In the rows, 128 means zero.
Families of rows that turns and mirrors carry onto each other, the same ones carrying the whole set onto itself: the rest of each named row's family, in list order:
8 families of 4 rows:
pida: [137 131 145 138  94 126 108 137 140 132]
sapak: [126 123 116 157 182 123 136 109 133 147]
vev: [145 141 119 148 181 126 145 124 137 134]
Sif: [134 135 143 136  97 136 114 133 143 117]
nenu: [107 122 123 122 169 137 128 139 127 164]
Lomad: [135 109 115 140 118 127  96 117 103 107]
tizo: [124 123 143 132 100 118 105 138 135 117]
vekef: [143 135 123 153 177 116 148 129 140 138]
sune: [139 131 102 157 173 108 136 115 134 137]
sef: [111 130 129 139 163 148 121 141 143 170]
gaf: [134 127 148 133  94 129 108 134 133 141]
dazem: [156 124 121 139 132 137  92 112 102 107]
zula: [159 137 111 146 173 119 142 126 132 143]
Rig: [147 137 122 160 182 113 130 124 137 141]
Narob: [135 109 122 143 120 141  95 118  98 110]
deti: [143 113 123 150 121 134  94 103 100 118]
kopom: [137 127 141 127 101 141  97 141 119 126]
pel: [116 127 119 139 163 135 142 134 150 166]
pena: [146 133 117 166 184 121 124 123 134 140]
pobe: [143 115 103 149 121 139  93 119 107 114]
sor: [110 133 133 127 172 151 135 126 134 157]
Geb: [120 131 152 143 105 122  97 134 144 124]
Leka: [107 121 128 132 170 150 135 125 126 163]
doki: [138 119 124 147 122 145 101 102 107 104]
dut: [108 129 145 126 166 141 126 120 129 167]
litut: [153 115 126 151 120 126 100 104  99 119]
tav: [139 130 120 147 183 103 135 130 132 136]
lemi: [150 126 140 147 121 124  93 120 106 105]
nifa: [111 127 126 132 166 149 122 135 132 172]
Murub: [135 127 148 141 102 121 108 142 138 114]
movug: [ 97 127 125 130 155 136 128 126 141 167]
Zubar: [133 138 155 123 109 135 101 138 139 127]

Which other rows belong to the same family as lemi? sapak, kopom, pel
Which other rows belong to the same family as litut? sef, gaf, pena
Which other rows belong to the same family as zula? pobe, Geb, dut
Which other rows belong to the same family as sune? dazem, movug, Zubar
Which other rows belong to the same family as Lomad? vev, tizo, sor
Which other rows belong to the same family as pida? Rig, deti, nifa

Families of rows that turns and mirrors carry onto each other, the same ones carrying the whole set onto itself: the rest of each named row's family, in list order:
4 families of 8 rows:
mabo: [124 126  96 102 162 109 116 123 144 113 117 120 115 154 114 118 152 140]
damat: [131 109  87  95 136 121 119 114 138 149 100 113 123 149 109 119 151 159]
Sema: [120 107  90 102 137 145 120 134 158 147 107 110 121 152 113 119 159 150]
Bib: [145 155 111  95  92 157 117 100 130 142 101 131 144 102 136 130 141 137]
fisir: [147 152 114 124 125 121 124 162 130 115 113 141 137 172 133 132 155 167]
fevig: [142 142 108 107  94 161 128 104 136 142 117 108 154  96 135 131 154 130]
mari: [158 138 106 121 140 128 118 158 158  98 130 138 141 140 151 135 137 154]
pipo: [123 136 108 112  97 127 134 122 139 129  91  97 104 140 115 127 122 105]
dele: [141 109 136 120 138 115 127 149 128 131 116 128 141  70 129 111 157 121]
Pusep: [154 123 110 129 130 115 131 147 161 103 117 153 137 149 114 131 152 171]
difot: [ 97 140 117 103 106 129 126 125 144 125 109  87 100 126 115 104 133 151]
nerok: [134 153 139 116 105 102 107 143 152 127 135  87 134 117 103 108 111 137]
vona: [163 146 138 115  91 139 133 119 133 116 137 149 133 160 146 133 150 128]
Nozi: [138 106 154 133 111 116 124 153 139 151 130 132 146 136  94 105 172 137]
zutib: [134 118  91 101 142 128 106 148 147 143 123 108 123 161 137 115 134 159]
baput: [132 130 161 123 121 103 114 129 143 118 150 140 144 108 104  97 167 129]
lerod: [142 158 144 128  89 116 113 126 162 120 136 109 144 132  87 121 129 124]
gub: [149 142 117 102 116 150 111 131 125 149 121 120 157  81 153 119 147 138]
gof: [145 141  99 103 121 129 121 105 105 130 103 136 146 102 150 127 158 116]
sipos: [164 144 125 113 110 148 126 143 118 123 134 135 139 133 175 131 144 121]
Vipi: [135 100 111 122 133 120 136 130 133 135  93 132 141  87 113 123 168 117]
bubi: [125 126 110 108 122 108 128 138 140 120 113  87  98 141 132 118 110 117]
Resa: [162 152 135 132  90 152 142 139 126 124 124 135 145 154 144 142 155 123]
Med: [144 158 120 110  99 152 134 118 136  97 145 124 141 132 158 130 155 152]
davo: [143 121 165 115 134 118 122 138 129 150 131 142 142 135  93 107 175 138]
fani: [128 104 126 109 135 138 141 127 138 128  88 144 123  82 118 120 166 131]
leru: [128 167 145 120  93  97 110 132 119 133 110 112 129 130 104 107 128 115]
Sile: [158 133 111 131 146 129 123 148 165 106 122 147 148 153 114 140 161 145]
vozut: [124 112 128 115 113 126 127 149 119 145 103 145 142  90 127 103 177 159]
Fasom: [139 120 162 119 120 104 113 158 124 156 141 114 141 120 111  97 149 126]
Rus: [126 132 122 106 100 122 150 105 129 119 107  88 103 131 116 125 127 121]
lur: [145 169 157 126  95 116 126 131 142 116 122 111 146 125  86 124 129 144]

Which other rows belong to the same family as lerod? Sema, fevig, pipo, Nozi, Vipi, Resa, Sile
Which other rows belong to the same family as leru? mabo, fisir, difot, baput, gof, Med, vozut

Families of rows that turns and mirrors carry onto each other, the same ones carrying the whole set onto itself: the rest of each named row's family, in list order:
4 families of 8 rows:
kasu: [144 148 147 174 139 161 123 151]
Lub: [149 115 144 174 127 154 121 162]
nepi: [142 111 133 179 101 122 110 161]
doror: [ 99 131 100 156 146 115 102 121]
nur: [129 144 140 180 105 157 119 158]
Zor: [138 103 146 166 109 130 119 158]
laba: [129 145 112 172 164 163 111 139]
tirez: [ 96 136 104 179 152 112 106 123]
gepu: [103 141 140 187 162 156 103 137]
nonan: [104 133 114 168 154 112 102 109]
nole: [112 146 146 185 133 168 114 151]
novi: [120 152 130 170 159 165 103 139]
Bafe: [117 113 129 166 115  94 100 155]
Fezu: [104 114 115 154 122 101 105 129]
laso: [101 121 112 174 132  93 102 137]
midok: [137 118 148 164 110 113 107 167]
fetuf: [143 128 139 178 113 152 110 169]
rofan: [145 130 121 167 104 100 107 144]
zivov: [114 115 116 170 130  94 105 118]
peb: [108 148 121 168 167 140 100 117]
ketoz: [120 126 119 175 163  99  92 123]
Damu: [142 139 129 172  92 127 116 155]
Rop: [145 133 130 175 149 168 117 154]
neve: [136 127 115 168 134  88  97 130]
fov: [107 134 130 182 174 128  95 126]
Kekil: [149 134 155 167 119 141 117 165]
bal: [135 144 138 176 137 169 108 161]
mobi: [129 108 122 174 108  97 109 140]
Sar: [119 102 134 157 106 106 112 142]
Bel: [108 152 109 183 163 140 117 121]
biris: [111 144  99 164 163 140 105 126]
pila: [128 155 128 181 157 160 123 134]

Which other rows belong to the same family as fov? nur, gepu, nole, rofan, ketoz, Damu, neve
Which other rows belong to the same family as Zor? Lub, doror, laba, Fezu, Rop, Sar, biris
Which other rows belong to the same family as bal? nepi, nonan, novi, fetuf, zivov, peb, mobi

Families of rows that turns and mirrors carry onto each other, the same ones carrying the whole set onto itself: the rest of each named row's family, in list order:
3 families of 6 rows:
dobib: [133  56  94 118 102 120 135 123 105 182 151 127]
Zunis: [164  95 106 141 138 125 128  99  95 135 101 142]
zozu: [139  63 136 110 121 136 165 129 133 178 153 127]
Nefin: [154  57  99 125 141 114 113 100 119 174 102 151]
ramo: [133 126 138 146 150 131 119  96 121 149 137 131]
zag: [134 117 143 137 150 147 140 110 132 186 139 113]
Zineb: [137 110 141 126 148  99 137  87 115 146 119 145]
sotok: [162 102 104 148 141 140 119 102  99 137 108 137]
Reto: [126  69  89 123 129 148 114 125 124 188 148 120]
Puban: [161  58 103 148  98 116 122 110  95 168 136 143]
Gepod: [152  75  97 153 133 151  94 113 120 176 133 134]
pesev: [141 114 143 148 119 108 138  97 100 142 148 135]
feb: [166  98 106 151 125 131 128 103  89 134 115 138]
rav: [136  64 135 102 137 139 161 126 141 181 142 129]
Mus: [138  97 146 112 147 105 164  99 123 183 115 130]
renu: [136  70 134 113 132 151 155 131 140 181 153 123]
Samo: [144 103 148 141 110 118 165 111 105 179 152 118]
tof: [128  55  91 100 135 118 129 115 123 187 124 133]

Which other rows belong to the same family as Reto? dobib, ramo, Zineb, pesev, tof
Which other rows belong to the same family as Puban? Nefin, zag, Gepod, Mus, Samo

